50 stands for zero in the data rows.
Here are some points:
[40. 33. 33. 52. 46. 35. 33. 53. 63. 35. 63. 57. 38. 46. 42. 38.]
[65. 30. 14. 21. 75. 55. 51. 47. 50. 39. 41. 46. 27. 52. 43. 51.]
[48. 40. 52. 37. 29. 42. 40. 58. 49. 53. 45. 56. 31. 76. 45. 58.]
[57. 64. 59. 54. 48. 56. 61. 42. 61. 36. 77. 48. 69. 19. 58. 52.]
[45. 82. 48. 62. 43. 61. 55. 35. 39. 58. 44. 52. 48. 40. 47. 39.]
[50. 21. 49. 52. 53. 45. 34. 70. 35. 51. 68. 55. 50. 68. 25. 51.]
[53. 46. 33. 48. 69. 50. 49. 39. 58. 44. 46. 52. 21. 50. 59. 58.]
[32. 72. 35. 35. 59. 49. 57. 65. 41. 67. 27. 58. 57. 51. 70. 54.]
[20. 52. 42. 55. 23. 58. 79. 33. 79. 20. 64. 68. 87.  1. 65. 40.]
[52. 53. 44. 31. 32. 48. 47. 24. 45. 35. 44. 65. 40. 44. 37. 43.]
[33. 69. 83. 43. 44. 47. 56. 49. 43. 41. 54. 48. 43. 43. 47. 50.]
[35. 54. 36. 57. 53. 43. 44. 57. 46. 49. 36. 54. 30. 42. 34. 54.]
[52. 35. 65. 75. 79. 46. 42. 53. 45. 68. 53. 29. 22. 85. 45. 50.]
[42. 46. 87. 47. 55. 33. 52. 59. 50. 63. 48. 55. 45. 58. 28. 48.]
[53. 49. 66. 68. 80. 66. 68. 52. 71. 72. 43. 35. 56. 68. 65. 90.]
[38.  5. 51. 53. 61. 33. 39. 47. 61. 47. 55. 58. 49. 42. 47. 40.]
[40. 50. 70. 35. 16. 66. 33. 50. 44. 54. 41. 41. 39. 64. 41. 54.]
[44. 60. 73. 67. 37. 59. 43. 41. 61. 32. 68. 49. 60. 23. 60. 42.]
[50. 67. 65. 59. 28. 56. 57. 38. 47. 47. 63. 52. 50. 52. 47. 38.]
[50. 45. 50. 38. 40. 40. 40. 63. 42. 73. 42. 52. 41. 62. 53. 49.]
[45. 29. 81. 65. 59. 49.  1. 75. 89. 68. 73. 55. 93. 56. 99. 59.]
[50. 50. 46. 51. 69. 21. 53. 79. 61. 76. 37. 57. 74. 46. 62. 72.]
14 more points follow, each with its number after it:
[52. 51. 37. 53. 65. 62. 55. 31. 56. 36. 40. 52. 35. 45. 45. 52.] 0
[57.  0. 88. 36. 45. 28. 30. 42. 46. 61. 67. 36. 51. 62. 67. 81.] 1
[54. 70. 49. 57. 72. 51. 61. 56. 42. 61. 48. 21. 67. 42. 55. 46.] 2
[48. 63. 54. 53. 52. 66. 61. 50. 53. 74. 55. 58. 60. 54. 63. 48.] 3
[44. 36. 56. 54. 76. 52. 30. 57. 46. 67. 52. 35. 18. 60. 61. 47.] 4
[53. 64. 33. 79. 70. 47. 44. 79. 41. 58. 53. 43. 78. 59. 44. 35.] 5
[46. 73. 69. 54. 47. 49. 78. 47. 60. 53. 46. 39. 67. 31. 60. 46.] 6
[65. 34. 69. 44.  4. 75. 56. 42. 61. 37. 50. 46. 70. 51. 72. 62.] 7
[63. 37. 45. 41. 47. 28. 39. 41. 41. 41. 35. 62. 28. 72. 34. 42.] 8
[53. 54. 41. 74. 76. 72. 74. 18. 45. 36. 43. 26. 16. 41. 42. 36.] 9
[71. 15.  0. 32. 13. 35. 20. 57. 43. 26. 61. 74. 34. 51. 23. 59.] 10
[50. 39. 47. 46. 34. 53. 50. 47. 65. 53. 29. 50. 43. 48. 59. 58.] 11
[74. 29. 61. 37. 49. 75. 53. 25. 56. 49. 53. 17. 52. 60. 70. 79.] 12
[79. 44. 47. 48. 25. 68. 54. 36. 44. 51. 56. 50. 90. 47. 37. 52.] 13
Which of these numbered points is nearest to each point below by angle, seen from the average point of the first points? Its number follows each.
[47. 43. 57. 53. 77. 56. 30. 56. 44. 63. 47. 38. 37. 66. 47. 44.] > 4
[44. 43. 66. 40. 44. 62. 47. 36. 46. 34. 52. 36. 57. 39. 52. 60.] > 12
[25. 58. 24. 43. 61. 42. 55. 46. 51. 50. 39. 60. 35. 43. 52. 55.] > 0
[38. 83. 55. 59. 57. 47. 63. 42. 44. 56. 46. 27. 53. 43. 51. 40.] > 2
[52. 59. 65. 65. 42. 52. 57. 36. 44. 44. 50. 53. 38. 47. 41. 43.] > 9
[52. 45. 77. 25. 28. 61. 46. 41. 55. 36. 55. 55. 51. 42. 58. 69.] > 7
[72. 13.  2. 60. 65. 55. 39. 42. 68. 42. 39. 43. 10. 56. 55. 72.] > 0
Now 14 new points, numbered from 0 again:
[42. 28. 18. 35. 72. 19. 33. 52. 48. 42. 43. 29. 25. 61. 37. 54.] 0
[54. 56. 72. 53. 31. 49. 59. 36. 46. 47. 39. 68. 41. 40. 54. 35.] 1
[55. 60. 57. 49. 39. 58. 49. 46. 55. 58. 52. 63. 54. 28. 56. 49.] 2
[51. 63. 55. 58. 61. 48. 61. 52. 43. 64. 54. 29. 68. 47. 56. 51.] 3
[52. 54. 38. 55. 27. 49. 55. 28. 51. 25. 56. 67. 50. 22. 48. 52.] 4
[48. 62. 41. 43. 65. 36. 55. 59. 49. 49. 56. 50. 56. 46. 57. 50.] 5
[55. 48. 54. 45. 28. 53. 26. 43. 40. 42. 65. 42. 58. 56. 32. 42.] 6
[85. 36. 45. 48. 47. 73. 49. 69. 51. 44. 67. 55. 66. 62. 36. 49.] 7
[32. 66. 57. 50. 40. 35. 35. 33. 54. 43. 49. 52. 53. 51. 42. 34.] 8
[60. 28. 36. 53. 82. 38. 61. 81. 57. 60. 35. 67. 83. 37. 73. 45.] 9
[54. 53. 40. 46. 49. 49. 74. 27. 66. 46. 44. 58. 80. 28. 66. 56.] 10
[59. 38. 49. 44. 44. 49. 49. 35. 57. 49. 50. 50. 51. 41. 53. 59.] 11
[58. 82. 52. 47. 45. 39. 58. 37. 32. 53. 40. 24. 51. 45. 47. 35.] 12
[37. 49. 24. 40. 56. 36. 37. 50. 55. 47. 32. 57. 47. 46. 49. 65.] 13
Which of these numbered points is nearest to each point below by angle, seen from the average point of the first points? Its number follows each.
[66. 75. 33. 48. 85. 39. 48. 88. 25. 55. 56. 50. 55. 65. 32. 42.] > 5
[40. 69. 67. 46. 47. 43. 59. 53. 49. 60. 37. 42. 52. 43. 53. 43.] > 12
[72. 30. 60. 49. 42. 49. 37. 48. 56. 52. 41. 67. 60. 48. 56. 58.] > 11
[40. 77. 63. 61. 38. 59. 71. 53. 45. 52. 38. 44. 61. 40. 43. 34.] > 12
[44. 66. 78. 60. 33. 47. 99. 34. 56. 46. 57. 54. 55. 33. 60. 37.] > 1
[39. 67. 34. 59. 47. 28. 72. 60. 43. 51. 64. 51. 61. 32. 64. 51.] > 5
[45. 62. 49. 59. 41. 51. 69. 35. 61. 26. 54. 50. 71. 20. 64. 50.] > 10
